In the data rows, 500 means zero.
Here are some points, one per row:
np.array([525, 611, 401, 560, 646, 439, 253, 305, 419, 427, 423, 343, 504,
          534, 338, 519, 671, 633, 559, 530, 588, 343, 609, 412, 485, 167,
          668, 461, 379, 617, 610, 489])
np.array([567, 486, 547, 502, 663, 442, 581, 527, 537, 459, 648, 534, 534,
          487, 405, 488, 360, 469, 430, 540, 467, 536, 435, 481, 463, 454,
          428, 517, 560, 549, 507, 440])
np.array([670, 236, 551, 659, 530, 623, 616, 481, 558, 511, 506, 467, 516,
          558, 584, 494, 652, 564, 540, 403, 580, 455, 570, 481, 524, 510,
          571, 519, 401, 402, 493, 368])
np.array([405, 677, 456, 432, 294, 686, 397, 305, 352, 536, 643, 13, 671,
          700, 686, 653, 614, 687, 536, 663, 276, 490, 363, 624, 396, 778,
          278, 539, 216, 487, 392, 446])
np.array([532, 506, 572, 491, 578, 452, 586, 513, 548, 468, 534, 530, 469,
          522, 494, 466, 487, 437, 383, 501, 494, 506, 430, 415, 478, 405,
          427, 445, 457, 573, 479, 492])
np.array([456, 463, 553, 477, 611, 455, 450, 436, 432, 466, 393, 565, 327,
          366, 794, 557, 313, 553, 518, 603, 826, 485, 430, 544, 519, 613,
          446, 635, 536, 280, 486, 441])
np.array([597, 524, 554, 485, 598, 456, 598, 552, 542, 392, 547, 581, 551,
          595, 453, 484, 512, 519, 398, 543, 501, 569, 428, 417, 507, 506,
          521, 491, 507, 541, 499, 474])
np.array([271, 322, 649, 592, 492, 314, 534, 883, 233, 864, 236, 397, 596,
          424, 251, 594, 556, 724, 532, 799, 475, 341, 532, 597, 585, 497,
          495, 441, 655, 451, 306, 290])
np.array([539, 562, 536, 495, 475, 609, 617, 512, 542, 469, 552, 501, 376,
          472, 510, 529, 319, 566, 556, 403, 412, 615, 602, 379, 473, 514,
          347, 329, 613, 662, 394, 368])
np.array([580, 622, 633, 505, 517, 435, 381, 330, 448, 405, 393, 542, 204,
          387, 721, 539, 344, 421, 538, 578, 720, 370, 449, 561, 616, 560,
          575, 572, 267, 330, 520, 344])
np.array([750, 576, 631, 726, 386, 627, 524, 531, 726, 652, 386, 486, 554,
          697, 497, 462, 297, 363, 653, 515, 561, 401, 715, 591, 444, 426,
          431, 672, 481, 677, 386, 439])
np.array([542, 518, 553, 395, 506, 495, 579, 561, 432, 540, 567, 609, 505,
          517, 552, 456, 512, 479, 382, 486, 470, 549, 458, 485, 471, 475,
          480, 449, 516, 600, 574, 482])
np.array([433, 622, 277, 434, 567, 450, 471, 466, 759, 872, 605, 645, 556,
          122, 597, 481, 590, 673, 289, 373, 373, 160, 670, 387, 425, 561,
          476, 625, 504, 342, 456, 578])
np.array([533, 473, 548, 471, 513, 525, 607, 483, 439, 493, 580, 646, 491,
          525, 539, 480, 538, 430, 390, 522, 468, 541, 467, 497, 486, 434,
          436, 509, 525, 563, 514, 508])
np.array([513, 498, 613, 457, 659, 491, 635, 439, 439, 397, 387, 284, 712,
          216, 778, 599, 521, 375, 851, 220, 486, 381, 538, 442, 387, 332,
          733, 457, 651, 421, 376, 811])
np.array([615, 474, 486, 478, 467, 496, 573, 459, 429, 570, 557, 730, 537,
          487, 515, 414, 510, 412, 618, 600, 476, 566, 425, 604, 624, 578,
          391, 534, 524, 612, 540, 652])
np.array([479, 562, 223, 466, 482, 491, 296, 644, 606, 530, 595, 251, 686,
          558, 549, 476, 705, 331, 329, 380, 524, 499, 355, 509, 879, 426,
          335, 627, 635, 665, 214, 653])
np.array([751, 239, 293, 418, 404, 458, 568, 435, 412, 459, 591, 417, 499,
          537, 514, 489, 433, 488, 668, 330, 470, 381, 559, 420, 468, 536,
          483, 399, 658, 367, 491, 410])
np.array([457, 364, 615, 580, 394, 458, 461, 468, 396, 394, 524, 593, 526,
          465, 530, 139, 500, 514, 335, 245, 420, 490, 474, 813, 359, 613,
          540, 418, 500, 623, 402, 407])
np.array([231, 434, 695, 417, 588, 481, 283, 652, 607, 244, 787, 459, 667,
          408, 572, 495, 591, 132, 675, 603, 452, 304, 765, 527, 475, 540,
          511, 428, 449, 475, 389, 503])
np.array([386, 678, 259, 427, 570, 673, 407, 460, 823, 700, 429, 550, 497,
          397, 247, 389, 463, 382, 372, 564, 501, 627, 396, 498, 293, 726,
          789, 648, 625, 360, 339, 602])
np.array([614, 295, 797, 303, 463, 533, 258, 590, 492, 607, 716, 313, 478,
          533, 660, 517, 242, 630, 405, 467, 582, 577, 477, 382, 670, 497,
          789, 691, 411, 472, 623, 532])
np.array([562, 661, 357, 661, 537, 393, 260, 465, 217, 731, 504, 380, 550,
          450, 482, 396, 571, 548, 636, 394, 622, 665, 639, 415, 431, 377,
          636, 344, 524, 553, 599, 579])
np.array([269, 390, 343, 164, 534, 257, 559, 506, 657, 557, 369, 337, 455,
          713, 488, 395, 538, 573, 599, 503, 615, 662, 790, 775, 608, 273,
          524, 528, 539, 514, 670, 492])
np.array([563, 491, 593, 414, 429, 469, 612, 486, 415, 462, 513, 618, 470,
          539, 438, 459, 548, 422, 417, 533, 446, 410, 518, 464, 558, 451,
          441, 467, 543, 553, 484, 493])
np.array([554, 497, 490, 489, 533, 416, 549, 561, 561, 520, 496, 541, 494,
          499, 464, 445, 423, 401, 433, 515, 530, 532, 407, 394, 466, 455,
          379, 404, 411, 509, 515, 450])
np.array([446, 646, 190, 482, 396, 643, 381, 739, 674, 462, 691, 587, 373,
          418, 280, 897, 536, 498, 503, 319, 537, 585, 242, 848, 568, 381,
          741, 472, 355, 550, 335, 417])
np.array([559, 517, 527, 555, 614, 491, 525, 454, 535, 396, 577, 597, 582,
          403, 417, 437, 325, 654, 499, 422, 511, 652, 552, 491, 642, 629,
          440, 431, 448, 644, 423, 399])
np.array([467, 528, 487, 797, 307, 540, 333, 442, 283, 518, 671, 375, 517,
          553, 308, 535, 366, 591, 445, 752, 459, 704, 504, 635, 286, 259,
          462, 557, 618, 374, 549, 695])
np.array([384, 614, 451, 613, 404, 622, 304, 384, 403, 477, 490, 646, 663,
          594, 560, 537, 551, 703, 407, 641, 714, 651, 664, 556, 414, 246,
          505, 172, 500, 357, 442, 656])
np.array([575, 508, 563, 496, 578, 467, 592, 547, 560, 466, 514, 555, 522,
          534, 479, 448, 518, 493, 410, 533, 519, 573, 407, 443, 530, 500,
          463, 465, 453, 563, 514, 506])
np.array([606, 516, 578, 412, 310, 401, 478, 630, 589, 558, 577, 623, 503,
          464, 569, 571, 553, 407, 603, 520, 468, 587, 328, 376, 413, 499,
          508, 361, 508, 576, 636, 422])
np.array([557, 402, 433, 469, 518, 492, 598, 535, 571, 429, 479, 622, 673,
          453, 289, 377, 273, 606, 608, 542, 416, 415, 429, 410, 630, 498,
          406, 418, 264, 501, 613, 713])
np.array([440, 604, 466, 552, 380, 338, 507, 393, 688, 627, 368, 727, 278,
          433, 432, 668, 658, 560, 304, 451, 150, 549, 734, 417, 578, 636,
          639, 613, 518, 400, 335, 744])
np.array([554, 535, 655, 367, 428, 586, 627, 573, 554, 436, 391, 412, 370,
          356, 453, 399, 515, 485, 424, 524, 469, 597, 474, 464, 481, 511,
          530, 350, 438, 632, 499, 653])
np.array([589, 607, 476, 611, 756, 436, 209, 598, 704, 565, 272, 512, 375,
          630, 552, 678, 411, 531, 443, 413, 0, 509, 400, 727, 614, 571,
          424, 392, 641, 160, 690, 518])
np.array([596, 409, 428, 450, 596, 643, 697, 354, 393, 541, 494, 418, 368,
          432, 542, 464, 441, 519, 473, 496, 420, 432, 435, 653, 447, 352,
          442, 566, 465, 526, 552, 467])
np.array([566, 527, 568, 505, 625, 461, 597, 568, 549, 503, 542, 535, 512,
          549, 473, 399, 523, 422, 405, 483, 517, 542, 451, 422, 471, 474,
          467, 474, 416, 538, 522, 487])
np.array([645, 317, 496, 552, 608, 653, 627, 415, 384, 554, 388, 531, 467,
          555, 582, 520, 653, 532, 512, 456, 457, 465, 462, 571, 498, 456,
          563, 496, 443, 539, 538, 450])
np.array([379, 373, 456, 680, 578, 179, 485, 382, 622, 479, 628, 381, 324,
          438, 377, 421, 783, 611, 817, 619, 596, 639, 594, 449, 415, 515,
          474, 538, 607, 532, 544, 489])
np.array([161, 387, 246, 657, 595, 700, 495, 599, 244, 445, 575, 531, 478,
          577, 706, 664, 388, 173, 563, 608, 328, 576, 637, 321, 455, 716,
          595, 551, 336, 680, 407, 634])
np.array([415, 680, 441, 485, 575, 165, 613, 599, 418, 292, 289, 594, 651,
          482, 824, 511, 346, 665, 537, 508, 590, 441, 454, 522, 276, 555,
          653, 728, 422, 455, 464, 506])
These points spread out most along one direction. Take the direction at right angles to it along which they spread out most. Go by this last direction. Where along it does each point below lie, from 0 to 99? 50 is the average, and the first point above lies past it. One standard deviation of the points above along it is 16.
np.array([377, 648, 531, 641, 376, 506, 736, 530, 440, 408, 573, 219, 690,
          467, 377, 782, 519, 294, 273, 474, 707, 250, 661, 709, 558, 964,
          335, 325, 611, 397, 872, 490]) 53
np.array([672, 513, 585, 358, 408, 572, 479, 413, 371, 516, 500, 667, 510,
          536, 412, 494, 561, 387, 564, 600, 406, 418, 501, 536, 560, 473,
          504, 572, 504, 537, 552, 377]) 43
np.array([623, 578, 509, 361, 507, 524, 607, 478, 369, 423, 496, 588, 478,
          515, 444, 442, 521, 414, 437, 589, 449, 560, 524, 467, 522, 525,
          484, 499, 577, 523, 440, 485]) 40
np.array([500, 487, 284, 597, 352, 770, 233, 863, 446, 219, 450, 565, 264,
          346, 529, 258, 664, 736, 507, 582, 607, 504, 637, 349, 447, 445,
          249, 845, 543, 469, 766, 458]) 57
np.array([222, 476, 690, 356, 456, 544, 378, 474, 378, 577, 431, 541, 264,
          906, 178, 735, 532, 628, 683, 194, 695, 257, 435, 531, 314, 752,
          354, 677, 474, 518, 414, 694]) 59
np.array([665, 197, 587, 618, 346, 526, 553, 380, 588, 440, 525, 305, 429,
          617, 508, 435, 451, 425, 493, 584, 584, 521, 422, 382, 556, 527,
          678, 439, 581, 189, 305, 527]) 50
np.array([578, 534, 514, 485, 533, 422, 619, 610, 543, 473, 527, 539, 481,
          542, 477, 474, 464, 477, 417, 521, 499, 557, 414, 398, 445, 471,
          460, 431, 437, 536, 527, 468]) 38
np.array([698, 434, 479, 399, 604, 678, 557, 392, 450, 581, 424, 569, 525,
          526, 614, 536, 657, 555, 555, 530, 598, 475, 495, 479, 518, 511,
          415, 459, 524, 460, 494, 417]) 46
np.array([0, 922, 546, 541, 394, 539, 706, 372, 525, 519, 538, 430, 511,
          683, 544, 273, 578, 545, 778, 345, 505, 405, 322, 378, 824, 427,
          659, 535, 689, 345, 624, 367]) 60
np.array([464, 410, 595, 425, 434, 468, 453, 387, 525, 454, 287, 562, 737,
          341, 381, 591, 478, 348, 444, 328, 426, 766, 488, 411, 464, 388,
          296, 614, 389, 456, 559, 294]) 42
np.array([469, 351, 493, 536, 387, 510, 454, 340, 672, 415, 319, 537, 534,
          442, 534, 536, 426, 517, 353, 653, 540, 415, 329, 441, 486, 514,
          627, 370, 651, 844, 626, 422]) 42
